Each named move below is a turn or a mirror, shown by a few rows before and after it. Which moves, in which order, take the first row of each later pair to the second? The first pair is answered.
dapez:
[ 14  -2  -3  -5   9 -12  11  12  -6   4  -1   1] -> [  3  -1  -3  -1   8 -16   7  10 -10   4   9   9]
[  1  -5  -1 -10  -4  10   4 -12   2   8 -15 -13] -> [-20  -2  -2  -2  -5   0  -5 -16  -7   6   3   2]
[ -1   3   8   3   1 -13   7 -12 -15   3  18  20] -> [27  1  9 -7  2  0 17 -6 -3  5 -6 -2]
sope:
[ -4  -5  -8  -1 -11   5  -4  -8   3   7  -7  -7] -> [ 10  -1  -4  -6  -4   6  -1   0   5   7 -10 -11]
[ 40  -1   2 -11   5  10  11   7   7   3 -25 -21] -> [-21 -19 -13   9 -23   9  -3 -33 -11   8 -11  -4]
[ -1 -10  12   9   1   2  -6  -1  -6  -5  -1 -13] -> [  2  -8  12   9   2   1  -6   0  -6  -5  -2 -14]
Boz:
[ -5  -1  -6   7 -14   3 -14   3   9 -14  -5 -13] -> [ 16   7   1   0  -2  -2  -7  14   9 -16  -3 -12]
[ 2  1  1 -6  5 -9 -1 -9 -9  6  4  7] -> [ -2   0   0  -6   2  -8  -3 -11  -9   6   4   8]
[-23   2   2   3   8 -15  -5   0 -17  -1  25  19] -> [-10   6   5  -1  16 -18   0   6 -17  -1  27  20]
Kom:
[  0   3   4   6   1  -8  14 -23 -26   0   8   8] -> [-13  -1   1  11  -4  -6   5 -25 -24   0   8   7]
[-10  -2   0   6   0  -3 -11   6  -3  -2  -7   0] -> [-2  2  3  4  6 -7 -9 12 -2 -5 -4  2]
[ 21  10   1  -5  34 -19  13  25   1  -1  32  26] -> [ 36   0  -1 -11  20 -11  41  -8 -11  12  14  21]
Pairs:
(two moves a pair)
[  8   0  10  -3  17 -30   0  21  -4  12   9   8] -> [ 14  -2  10  -3  17 -21  -4  29   7  11  -4  -6]
Boz then sope
[12  7 12 -1 14 -8  2 -1  2 -4  2  9] -> [  6  -5   3   1  -1   8  -2 -11   9  -1 -18  -9]
Boz then dapez
[-33 -17 -11  24  -8  11 -18 -16   4 -11  -3  -6] -> [-22   3   1  22  17  -9 -22  12   1 -20  24  12]
sope then dapez
[23  7  5 -8  7 -1 14  5 -3  4  0  3] -> [ -4  -9  -6   0 -14  13   3 -13   1   5 -13  -7]
Boz then dapez
[-18   0   0   9   5  -1 -23  13  11  -8   4   2] -> [24  8 10 -6 16 -8  9  9  1 -1  0  5]
Kom then Kom
[ -1  -4   0   2  -9  -1  22 -23  -3   1  -7 -14] -> [-13  -7  -3   6 -13   5   8 -16   5  -2  -9 -21]
Kom then dapez
[ -6  27   0   8  21 -22 -12   7 -14 -16  35  31] -> [ 19  32   4   0  31 -17 -11  26  -3 -21  23  18]
Boz then sope
[ -7  -7  -6  -9 -19   6  -6  -3   3  -4  -6 -19] -> [ -5  -1  -4 -10 -10   3 -13  13   8 -10  -1 -18]
Kom then sope
[16  1 13 -4 17 -3 -6 17  2 -3  4 13] -> [  5  -2  11  -1  10  -8   1  -4 -12   3  11  25]
Kom then dapez
[ -5   0  -2   5 -13   6   8 -14  -6  13 -19 -17] -> [-16  10   2   8  -1 -13   3  -9 -20   9   9   8]
Boz then dapez
[-31  -7   9  -2 -15  -8  -7  -1  10  -3   7   7] -> [-25  -8   8  -3 -16   1 -10   8  20  -4  -5  -5]
sope then Boz
[-19  15   8   5  10 -33   4  -5 -30  -1  46  41] -> [ 49  24  18 -17  30 -20  25  28  -8  -2  12   9]
sope then dapez
[ 2 -5 -1 -7  2  5 19 -2 -5  6 -5  1] -> [ 5 -2 -1 -7  6  5 18  1 -3  4 -5  1]
Kom then Boz
[ 12  15  15  -2   5 -23  23  18  -8 -17  24  31] -> [  6   3   9  -1 -13 -17  39 -16 -20  -6  12  31]
Kom then sope
[-24  -9 -10   9 -15   9 -19  -7   6  -2  -8  -8] -> [ -7   5  -3   4   8   1 -26  24  14 -10   2  -5]
Kom then sope
[  4  12   5   8   6  -5 -11  27   3  -9  13   2] -> [-18   2  -1  13 -14  -6   0 -10 -15   1  16  13]
Kom then sope
[-25  -7  -6   4 -15  13 -18 -10  16   2 -11 -16] -> [-13  15   8   1  12 -18 -12   9   2  -4  26  18]
Boz then dapez
[ -1  -5  -1   0   1   7  -7  -3   6  -1 -12  -7] -> [ 9  4  5 -4 13 -3 -3  6  3 -2  0  2]
dapez then Boz
[ 21  -3   1 -13   1  -3  27 -20 -14  10  -5  10] -> [-28 -14 -12   5 -17   6  -7 -23  -5   6   1   7]
Boz then Kom
[11  8  9 -9  2 -5 -3 -1  7 -6 -5 -8] -> [ -5   1   5  -4 -10  -4  -4 -18   0  -2  -6  -6]
Kom then sope
[ 27   5   7  -5  10  -4  14  -5   5  -7 -27 -13] -> [ 25   9  11  -4  13 -16  22 -10  -7  -6 -13   2]
sope then Boz
[23  0 10 -9 10 -6  5  5  7 -1 -9  5] -> [ -9  -7   4   1  -2 -13   1 -16  -7   2   6  21]
Kom then dapez
[-22  -9   3  -5 -19   4  -4 -26  -4  -6 -19  -7] -> [-19   9  10  -5   8  -7 -24  17   8 -21   4   1]
Kom then Kom
[ -4   3   4  -5 -12  11   4   3   6   9 -16  -3] -> [ 5 11  9 -8  0  5  4 17  6  6 -9  1]
dapez then sope
[-27  -7 -13  12   5  -6  -8  13   0   6  12   2] -> [-24  -9 -14  12   5   0 -12  19   6   5   3  -8]
sope then Boz
[-20  -4  -6  14 -12 -14   1 -29   3   6   0  10] -> [ 20  -1   0   0  -5  -4  16 -18  14   8 -24 -11]
dapez then Boz
[-24 -14   0  -4  -1   6  -6 -16  -8  11   4  14] -> [-12  -1   7  -7  18  -3 -11  10  -4   3  18  20]
Kom then Kom
[ 27  10  10 -10   4  -6  19  -5 -16   2  -9  -2] -> [ -7  -6  -3   2 -19   7   4 -25 -13   6 -19 -10]
Boz then dapez
[-15  -4  12   1  -2  -5 -14 -10  -8 -10   7   6] -> [-16  -6   9   2  -4   1 -19  -6  -2 -11  -1  -2]
sope then Boz
[ -1  -2   2  -5  -8   3   4 -24 -22  19  10  17] -> [ 20   3   6 -12   0   4  12 -15 -19  20   3  11]
Boz then dapez
[ 22   3   3  -9   1  -7  25 -15 -19  10   2   6] -> [ 31   3   3 -12   4   0  23  -5  -8   8  -9  -7]
Boz then sope
